Y: rows in several groups, each row roughly a mix of its group's directions (one row in no group):
Y (82 x 11):
[[-13 -29  39 -35  22 -16  40 -15  -7   7 -14]
 [-40 -26  23  17   1  11  13 -32 -20   7  43]
 [-24 -43  12  16   5 -11  47 -10  12  15  30]
 [ 45   7 -15  -8  17 -42   1  12 -39 -17  15]
 [  9  40 -20  -7 -15   5 -48  28 -19  -8 -26]
 [ 30  57 -37  13 -12   6  -9  -4  -2   5 -25]
 [ 32  28  -4 -12 -15  -7 -22  33   8  27 -45]
 [-19 -24 -21 -13  -6  -6   2  64  -6  12  27]
 [ 19  23 -27  40 -32  19  21  33 -19 -11   9]
 [-38 -24  20  -6   2 -24  17 -50  21  18  -3]
 [ 37  23 -21 -19  -4  -7 -37  43  12  -8 -21]
 [-13  19 -28  14   5  16 -37   6  24  -8  53]
 [ 46 -13 -24  39   1   7 -24  15 -35 -10   5]
 [  5 -14  59 -31   0 -12  16 -12 -29   7 -23]
 [ 13 -24  41 -31  34   3   4 -34  27 -14  -3]
 [  3 -33  26  15  14  -2  54 -10  31   1  20]
 [ -8  16 -15 -48  34 -30   9  27 -17  17 -15]
 [ 46   0   6  18 -14 -21   4  -6 -28 -40  32]
 [ 18  27   1  37 -42  20  14  30  -2 -29  -8]
 [ 40  27 -38 -15  22 -28 -17  17 -12 -25   6]
 [-11 -47  25   7  17  -7  45  -5  19   6  29]
 [-35 -19   8   3   0 -25  27 -50  21  26   1]
 [-27   0  18 -29  15 -27  15 -24  43  32   9]
 [ 24  37 -42  33 -26  16  14  16 -21   0   3]
 [ 15 -22  35  35 -35   3  17 -25 -19 -21  22]
 [ -1  21 -48  28   2  13 -23   3  26 -23  34]
 [-22  27  -7 -53  29 -22   5  11  31  10  -2]
 [ 31   9  -3 -33  -1 -16 -17  45   7  14 -41]
 [-13 -41  40  -6  21 -10  32 -19  32   2  11]
 [ 13  -7  41 -43  14 -19  27  -5  -4   5 -39]
 [ -5  25 -35  39 -12  20 -32  -2  13  -9  38]
 [ 22   4  -5 -27  -3 -15  -8  43   8  33 -46]
 [-16 -30  -6  38  -4  36 -18  -8  10  41 -22]
 [ -1  22 -49  23  -6  12 -33  25  26  10  21]
 [ 41  12 -24   6 -23  -5 -23  35 -11 -11 -41]
 [-19 -20  35 -40  28 -17 -30 -20  21   2 -16]
 [-24  -9  33 -31   1 -34  40 -21 -15  20  -7]
 [ 27 -16 -29 -12  -7 -17   0  46  -6   0 -46]
 [-31 -27  46  18 -29  21  24 -23   5  11   3]
 [ 25 -16   8  48 -26  31 -11   8 -17 -27  23]
 [  5  47 -29  -7 -18   3 -43  -8 -21  -2 -28]
 [-41   5  23 -49  16 -17  28   6  12  23  -4]
 [-29   0 -10  21 -19 -18  34 -52  11  23   0]
 [-10 -45  25 -10  -1 -14  40  -6 -33  10 -28]
 [ 36 -18 -11  56 -12  17 -28 -11   6  -6  19]
 [ -5  24 -34 -38  37  -9 -15  37   5  13 -14]
 [ -1  25 -13  44 -51  11  29  -9  -6 -12  -4]
 [ 23  15  -9   4 -28   2 -47  42 -13  24 -17]
 [-19 -45  26  16   1  -6  47  -2  16   2  27]
 [ 32  17 -13 -28  -2 -10 -35  48  11   5 -23]
 [ 20  11  25 -19  -6 -26  26  12 -33 -40  30]
 [  2  31 -46  14  12  10 -18   4  43 -17  26]
 [-36  -7   7   6 -29  31  13 -18 -16   8 -51]
 [ -1  43 -24  -6 -21   1 -48  12 -21  -4 -28]
 [ 23  46 -45  22  -9   2  -5  31  -8  16 -10]
 [-20 -14  -2  31   2  12  23 -43 -12 -36  32]
 [  4  34  -8  10 -10  17 -56  12   9  -2  39]
 [ 32  34 -44 -10  16  -8 -27  19   3 -31   1]
 [-22  26 -28 -33   4 -10   3 -18   4   7 -55]
 [ 41   9 -19 -17  -8 -11 -28  44  -2 -17 -32]
 [ 10  10 -31 -23   9  -7 -31  51  29  19  -1]
 [-25 -10  20  20   5  11  21 -50 -13 -24  35]
 [ 18  18 -44  37 -14  11  30  22 -19  13  20]
 [-21  -9 -16  20 -13  18 -12 -40  23  29 -44]
 [ 22  30 -26  26 -25  19  -5  48 -22 -13   1]
 [-33  -2  18  14  15   9  36 -52  11   0  26]
 [-46 -13  39 -17 -16   5  35 -17  -5  17 -18]
 [ 11   6 -51  46 -20  12 -15   5  -5 -29   8]
 [ 44   6 -41  31   8   7 -39  14  -2 -14   8]
 [-13 -42  11  -8  30 -12  35 -28  14  22  27]
 [ -2  20 -36  -1  19   7 -27  11  37 -24  42]
 [-39 -31  12  21   2  10  17 -31 -19  -5  43]
 [-17  28 -39   1 -30   2 -34  -5 -43   5  -5]
 [ -5 -45  20  -2  35 -10  37   1  23  17  26]
 [  1  40 -11 -15 -18   3 -52  -3 -15 -12 -35]
 [-14 -39  21  22  -1  -3  54  -9  18   3  26]
 [ 38 -29   6  50 -15   4  -7  -4 -31  -7  20]
 [ 30 -29   9  56 -21  15 -12 -13 -10  -7  22]
 [ 40  12 -44  -4  20 -39 -15  -7 -22   1 -17]
 [ 43  20 -14   9 -16 -17  -2  -9 -27 -52   7]
 [ 37  -9  -2  44 -17  -1 -19 -30  23 -17  30]
 [  7  17 -41  12 -13  11 -19  45 -40   4  12]]

which group is each row in? (one row of each group first):
[ 47  16 -28  19   3  -1 -28  13   2 -36  26]
<115>
[-22 -32  36 -32  19 -10  -7 -45  14  -3  -3]
<60>
[-40 -19   8  15  10  13   5 -28  -4  -3  57]
<34>

[ 28   3  36 -29   9 -13  23 -20 -11 -36 -33]
<34>
[ -5 -38  17  13  14  -3  54 -19  20   8  27]
<60>
[  7  -3  57 -42  11 -13  19 -15 -12   5 -23]
<34>
[ -7 -29   4  -1  35 -20  38 -22  29  32  17]
<60>
[ 49   0 -25  21  18  -8 -27  28 -13 -14  30]
<115>
[ -8 -38  31  22 -10   6  50  -1  13 -14  24]
<60>
[-23   8 -39   6  16   2   8  14  47  41   7]
<34>
[-15  22 -50  12 -20  -5 -22  23 -38  20   4]
<60>
[ -7 -26  13  26   4  -9  59 -10  28  13  19]
<60>
